In the rows, zero is written as 128.
The rows below come in pairs that one turn or mirror swaps. Which row does each named row swap with?
The rows were stretched afterwards, more along some directions than others.
q371: [131 112 134 121 139 101  93 114 116 109 142 125 136 145 124  97 137 117
 121 110 156 172 102 148 154 170 118 125]
q178: [128 114 130 119 138  98  92 116 109 113 141 128 136 142 125  98 137 117
 129 105 161 171 100 152 159 172 118 125]
q609: [132 151 140  98 126 112 123 149 100 111 127 147 139 107 146 133 130 139
 138 116 126 122 136 142 144 135 120 118]
q727: [139 138  86 124 148 128 135 127 163 100 109 113 159 123 137 110 158 136
 139  97 132  99 110 126 141 161 107 154]
q330: [113 110 112 117 183 108 136 154 146  86 111  97 161 109 140 138 116 134
 129 112 135 119 108 120 150 150 101  88]
q233: [129 113 112 133 146 123  77 136 157  84 147 116 163  98 130 130 122 120
 122  88 124 129 119 134 139 149 123 134]
q449: [138 125 130 148 124 115 141 102 145 131 142 111 111 140 116 106 156 111
 144 115 133 115 129 141 136 122 119 134]
q517: [114 136 104 132 145 117 137 137 139 112 111 123 135 133 127 120 103 133
 140 107 134 109 120 142 156 140 113 132]
q948: [133 110 115 126 148 111  77 128 159  98 136 118 162  95 145 126 131 126
 119  95 118 130 115 137 142 142 121 139]
q72: [120  76 114 103 171 134  94 136 132 110 123 139 169  89 108 102 116 114
 103 114 156 141  85 130 129 138 108 102]
q875: [ 98 106 120 134 132 109 129 127 139 149 122 120 133 129 127 120 168 107
 158  98 146 120 100 180 147  82 133 111]
q187: [109 104 137 122 145  94 130 122 161 119  91 115 159 113 117 130 116 126
 122 126 125 127 103 139 149 145 100 123]
q218: [149 120 131 145 135 137 106 106 140  99 137 116 132 142 128 110 127 122
 100 137 126 112 130 137 153 164  86 126]
q327: [129 123 129 146 143 138 123 105 134 108 138 122 123 141 115 103 166 112
 106  99 128 111 100 147 129 144 101 110]
q528: [ 92 102 138 125 146 145  89 111 145 108 111 126 143 115 131 111 143 119
 127 112 107 142  98 146 142 119 132 122]
q503: [143 131 122 106 142 122 120 131 151 103 119  91 139 137 119 117 126 127
 147 104 127 125 110 135 143 135 118 120]
q421: [117 149 110  94 100 115 166 147 116 138  98 107 134  92 149 150 150 120
 140 101 126 118 121 145 140 131 149 108]
q133: [132 121 112 121 142 123  78 132 158  96 138 114 166  92 136 129 127 131
 112  92 111 127 118 137 134 142 129 136]
q647: [112 135 124 130 128 125 123 161 127 128 130 142 115 117 127 133 111 126
 127 101 128 142 113 149 119 141 173 107]
q587: [133 103 130 112 162  86 126 124 143 110  91 123 178  87 142 105 146 113
 133 101 127 134  97 153 152 153 118 129]
q162: [116 157 115 104 103 105 166 150 119 136  98 115 133 106 148 154 145 126
 144 102 130 116 123 142 131 137 148 117]
q22: [112  98 117 123 183 106 135 144 150  88 116  95 159 115 137 134 126 137
 132 115 149 122 104 125 147 148  98  94]
q311: [126 109 120 128 150 114  84 141 161  93 143 122 173  94 136 134 121 130
 119 102 120 129 122 132 134 146 122 133]
q412: [110 146  94 105 122 144 125 137  93 102 154 104 147 110 110 135 105 125
 119  94 155 107 125 147 117 147 149 104]
q903: [133 131 110  93 135 130 112 115 130 101  80 112 164  96 133  91 156 136
  85 104 106 107 121 122 137 155 110 127]
q285: [121 156 107  98  98 112 171 146 118 135  96 112 137 104 151 143 154 126
 126 110 126 111 126 141 134 135 144 109]
q182: [150 126 137 136 129 132 106 128 137 127 152  89 142 125 108 107 115 123
 141  95 135 141 103 163 140 163 138 145]
q223: [138 124 115 106 150 131  94 130 158 113 122 106 150  94 124 113 141 112
 131  88  95 105  96 138 153 130 113 131]
q885: [131 127 116 104 155 130 124 135 135 103 120 104 158  92 144 114  99 140
 118  87 114 131  98 128 126 169 110 114]
q250: [131 104 137 122 135 120 117 130 130 164 117 132 129 111 148 103 175  99
 143 112 140 154  78 163 160 123 120 116]
q496: [147 158 161 137 143 119 144 144 139  99 124 127 124 161 130 146 117 138
 139 128 123 135 133 128 145 170 101 137]
q591: [121  98 119 118 135 128 117 129 129 157 121 133 136 105 139  94 180 102
 135  99 147 148  79 159 150 120 122 109]
q741: [ 91 108  90 120 145 129 152 138 152 101  85 125 142 106 109 118 143 124
 143 107 148 105  81 157 126 131 132 106]
q69: [126 136 100 134 146 117 138 132 135 129 132 113 152 105 145 110 112  97
 146  96 135 135 131 148 133 168 132 122]
q748: [108 134 125 130 126 131 108 156 121 122 137 143 113 121 122 128 112 127
 128 100 131 143 115 154 119 143 175 111]
q997: [137 137 133 121 123 112 141 121 142 123 125 102 138 131 143  99 155 119
 133 106 108 105  89 178 131 135 143 134]
q213: [122 156 109 104 102 104 171 149 129 131  89 107 132 107 152 151 153 126
 138 104 125 107 123 145 137 132 145 118]
q796: [116 158 115  94 100 108 165 145 113 145  90 111 130  99 159 148 151 126
 137 104 123 118 118 146 141 128 146 112]
q456: [126 104 132 125 130 121 119 132 129 165 117 131 130 111 142 104 181  96
 149 103 136 153  78 162 163 123 127 120]
q661: [125 131 123 132 128 101 125  91 155 127 100 129 115 162 126  82 168 121
 128 118 136  96 121 156 149 133  88 141]
q289: [123  93 131 123 144 115 110 132 137 158 116 129 136 110 139 102 176 103
 150 102 143 161  70 161 160 127 120 122]
q254: [133 140 125 117 114  95 160 147 155 127  95 100 160 114 146 134 147 119
 139 121 116 116 125 150 141 115 139 149]
q279: [130 136 128 131 136 102  94 150 117 113 122 113 138 128 140 130 127 123
 147  89 149 153 116 179 174 145 124 156]
q227: [151 114 106 101 142 133  86 108 112 114 109 125 139 111 106  99 148 139
 117 121 142 117 113 146 123 137 119 128]
q767: [133 134 104 126 140 135 138 130 153 129 117 116 155 124 128 115 122 121
 135 103 146 117 107 148 140 154 149 146]
q351: [137 131 112 102 139 132 111 109 127  94  87 107 157 107 130  84 158 130
  86 103 107 108 120 124 137 161 105 127]
q432: [ 94 141 127 139 141 111 124 154 163 107 109 124 145 121 139 146 123 112
 154 102 111 111 101 167 163 121 136 135]
q673: [122 114 117 117 184 103 142 147 148  91 103  94 151 121 142 135 129 140
 127 114 141 121 102 125 156 152  91  95]
q261: [146 138 104 110 104 131 119 114 137 115 144 121 139 134  99 102 144 131
 132 123 133 117 125 142 121 148 122 135]
q452: [104 115 127 119 136 112 138 139 159 133 115 107 134 114 138 153 119 125
 127 135 108 139 117 143 113  91 145 102]
q39: [121 102 100 104 159 118 152 122 152 103 103 116 163 120 134 135 165 142
 122 129 120  87  95 126 135 122 105  89]
q245: [115 156 113 104 100 106 166 148 123 139  91 109 132 109 147 156 151 126
 139 111 121 112 124 146 136 131 151 115]
q718: [129 121 132 147 145 134 132 109 135 116 141 117 123 145 118 108 168 113
 116 104 137 117  90 151 133 143 101 109]
q600: [117 151 113 101 103 107 170 145 121 144  86 110 133 104 151 148 157 120
 144 103 123 119 115 144 141 133 147 113]
q30: [ 96 120 113 125 153 103 146 120 137 112 102 122 141 110 129 140 141 125
 140 124 136 117  74 152 122 128 117 124]
q733: [128 127 128 103 157  98  77 136 143  84 121 111 148 124 120 126 123 119
 122  81 121 139 106 143 143 169 118 129]
q876: [ 90 125 122 137 163 128  97 147 146 100 126 104 115 135 125 120 133 106
 137  94 118 120  98 162 154 135 139 117]
q27: [123 115 118 120 183  96 143 150 147  97 111  94 151 117 154 140 124 137
 135 114 138 121 105 129 154 151  98  95]
q822: [125 135  99 104 171 112 148 127 154  85  81  79 155 110 132 129 141 113
 141  90 129  92  93 140 159 159  97 111]
q132: [109 108 136 124 184 101 143 151 148  98 105 104 160 112 149 148 130 139
 132 127 137 132 111 121 151 142  93  93]
q639: [161 117 120 123 136 122 116 115 142 104 149 104 159 130 119 119 108 123
 124 115 129 134 106 146 125 154 130 130]
q654: [136 119 127  90 146  99 146 127 123 136 137 119 157 133 126 129 123 139
 133 112 139 127  92 137 155 142 112 111]
q529: [124 104 130 130 145 124  78 134 154  97 136 119 167  89 136 136 135 129
 118 101 121 139 120 133 135 132 126 136]
q51: [107 138 124 132 129 126 117 159 123 123 132 143 115 122 126 132 109 130
 124  97 131 141 119 152 121 143 168 110]
q839: [143  87 121 121 127 114 115 126 115 113 134 113 134 108 121 117 133 107
 121 100 131 129 108 141 152 131 120 120]
q951: [ 98  95 128 138 150 138 131 107 152 110 113 131 132 112 136 107 157 101
 139 135 148 134  96 142 120 108 125 104]
q258: [123 101 125 117 139 123 123 136 136 160 116 131 137  98 143 105 170  94
 148 106 142 155  85 156 159 125 119 115]
q679: [123 114 135 119 142  97  98 122 113 109 140 132 133 144 124 105 130 118
 131 111 160 172  98 149 154 174 119 121]
q497: [117  85 134 123 141 119 106 127 130 157 120 134 139 107 139  98 178  96
 143 113 143 155  74 162 159 119 124 112]
q970: [120  96 126 120 139 116 112 126 137 160 123 129 138 110 145  94 182  99
 145 106 139 149  78 165 160 115 119 114]

q718 pairs with q903
q250 pairs with q796
q27 pairs with q948
q496 pairs with q528
q213 pairs with q970
q330 pairs with q233
q218 pairs with q885
q591 pairs with q285
q421 pairs with q258

